In the rows, 128 means zero.
The rows below fall into families. The same turns and mirrors carry the whole set onto itself and the rows of a family onto each other. For each named row, which other rows are in its family? Write them in the order they are listed.
These 27 rows form 9 families of 3 rows each.
sumaz: [115 155 126 130 103 138 123 157 117 119 134 136  84 141 145 107]
fomo: [134 149 103 134 112 145  70 130 110 130 147 140 123 137 142 106]
Buge: [115 125 121 148 116 120 120 141 141  66 129 115 137 124 118 154]
Lapof: [126 153 124 151  91 132  99 124 133 109 144 115 167 115  86 108]
gekit: [121 146 113 148 133 136  96 106 107 106 113 101 129 126 157 120]
kal: [126 136 115 132 143 134 144 138 134 131 105 120  93 148 126 109]
tona: [135 146 123 149 130 164  86 112 121 119 137 117 153 150 139 123]
bor: [124 135 111 129 105 143 125 154 147 143 133 142 110 148  83 105]
tuvot: [106 141 122 126 120 118 138 155 119 122 111 141  85 159 116 114]
Gesut: [127 127 141 149 109 127 129 162 135  91 143 107 151 153  83 135]
sadel: [137 133 129 173  95 124  91 121  93  98 147 121 142 151 139 134]
piru: [ 99 160 128 154  85 136  97 126 103  98 144 100 132 126 142 117]
foded: [121 118 104 122 118 114 115 143 120 133 129 163 119 164  89 103]
datip: [140 125 115 142 115 152 116 123 155  88 130 110 144 122  80 113]
reti: [112 126 131 131 105 120 114 128 127 107 108 114 162 115  73 109]
refu: [110 129 118 135 104 111 104 128 126  99 129 139 170 132  72 114]
Lomu: [128 142 124 127 127 124  76 120  89 124 123 126 153 133 140 104]
Fom: [125 114 111 118 121 123 121 140 114 147 112 139 103 154 100  95]
ridis: [105 148 131 137  92 128 143 157 136  99 146  95 119 133  92 102]
Buf: [128 146 132 152 137 116 120 141 113 108 149 118 138 165 156 144]
ribak: [107 149 136 144 105 103 134 137 122  83 127  98 146 127  83 109]
gituk: [133 113 109 161 107 103 148 130 126 104 138 125  96 156 119 129]
Peg: [104 151 116 142 115 118  82 122  86  97 130 111 125 142 151 118]
Beru: [121 140 112 129 123 117  73 125  96 116 139 153 155 149 129 111]
zep: [143 115 118 138 113 133 115 161 122 102 128 153  88 154 125 131]
tapu: [155 128 113 149 119 149 131 119 134 135 127 145 101 156 113 101]
daro: [119 138 124 151 122 122 142 117 137  99 114  83 143 121  92 111]

The rest of the family of foded: refu, Beru
The rest of the family of gituk: Buge, Buf
The rest of the family of zep: Gesut, sadel
The rest of the family of tuvot: ribak, Peg
The rest of the family of Lapof: fomo, bor
The rest of the family of Lomu: reti, Fom
The rest of the family of piru: sumaz, ridis

The rows below fall into families. The same turns and mirrors carry the whole set onto itself and the rows of a family onto each other. For each named row, which other rows are in its family? Write them in the order they are listed.
These 28 rows form 7 families of 4 rows each.
bov: [172 102 126 172 104 161 120 153 112 105 110 129  94 124  83]
zufe: [176 162 112 130 100 164 118 124  78  88 116  79 101 149 157]
gusim: [177 148 109 126  70 149 111 122  92  79 122  82 106 146 146]
Rutag: [170 157 115 140 119 162 135 134 118 141 114  95 103 146 132]
vam: [183 107 106 139  83 170  88 150  64  70 122  86 103 132  89]
bip: [162 138 127 152  92 186  89 153  58  73 111 102  88 140  85]
Tav: [170 142 102 150 116 143 121 143 129 138 112  96 113 145 134]
nek: [174 162 108 123  87 146  93 140  91  84 126  79 102 151 147]
vak: [171 121 122 146  72 164  92 146  73  58 119 108  90 131  94]
gipo: [203 123 115 143 124 151 136 140 125 125 130  94 105 138 133]
kibi: [200 134 108 132  91 160 110 127  84  82 127  64 115 149 146]
kis: [162 107 111 167 117 173  97 175 102 113 110 114 100 113  86]
feg: [182 150 110 116  94 167 109 121  75  91 133  79 114 159 142]
vava: [167 111 120 182 121 161 103 166 108 113 104 119 100 134  85]
Patag: [176 104 124 160 126 177 116 153  93 118 122 126 101 136  76]
til: [173 144 113 145 130 158 141 137 117 137 114 110  95 136 133]
kegar: [186  96 113 149 116 162 114 163 104 114 126 116  94 120  75]
Fidi: [184 131 112 141 127 162 137 129 114 139 125 101 117 151 131]
Digel: [160 124 123 168 121 179 118 157 101 127 105 119  93 133  77]
Rofun: [158 115 114 160 120 174 116 159  89 115 106 127  87 121  76]
fid: [162 133 113 146  89 181  91 145  50  66 109  97  92 135 100]
gevod: [175 137 107 144 126 155 121 155 131 137 122  99 105 125 138]
Natoz: [172 171 119 126  90 171 106 130  76  87 121  77  98 154 140]
kabun: [175 121 121 136  94 182  88 146  54  70 129 104  99 144  88]
degef: [171 132 125 154  92 165  75 163  70  60 118 103  89 140  98]
tisuf: [181 157 112 130 100 161  99 144  94  87 127  73 106 139 163]
ner: [178 130 112 152 104 146 139 129 132 126 113 103 110 139 135]
gif: [169 127 115 153  91 179  74 162  65  62 116  88  99 127 111]

The rest of the family of Tav: nek, vava, degef
The rest of the family of kegar: vam, gipo, kibi
The rest of the family of fid: zufe, til, Rofun
The rest of the family of feg: Patag, Fidi, kabun
The rest of the family of tisuf: kis, gevod, gif

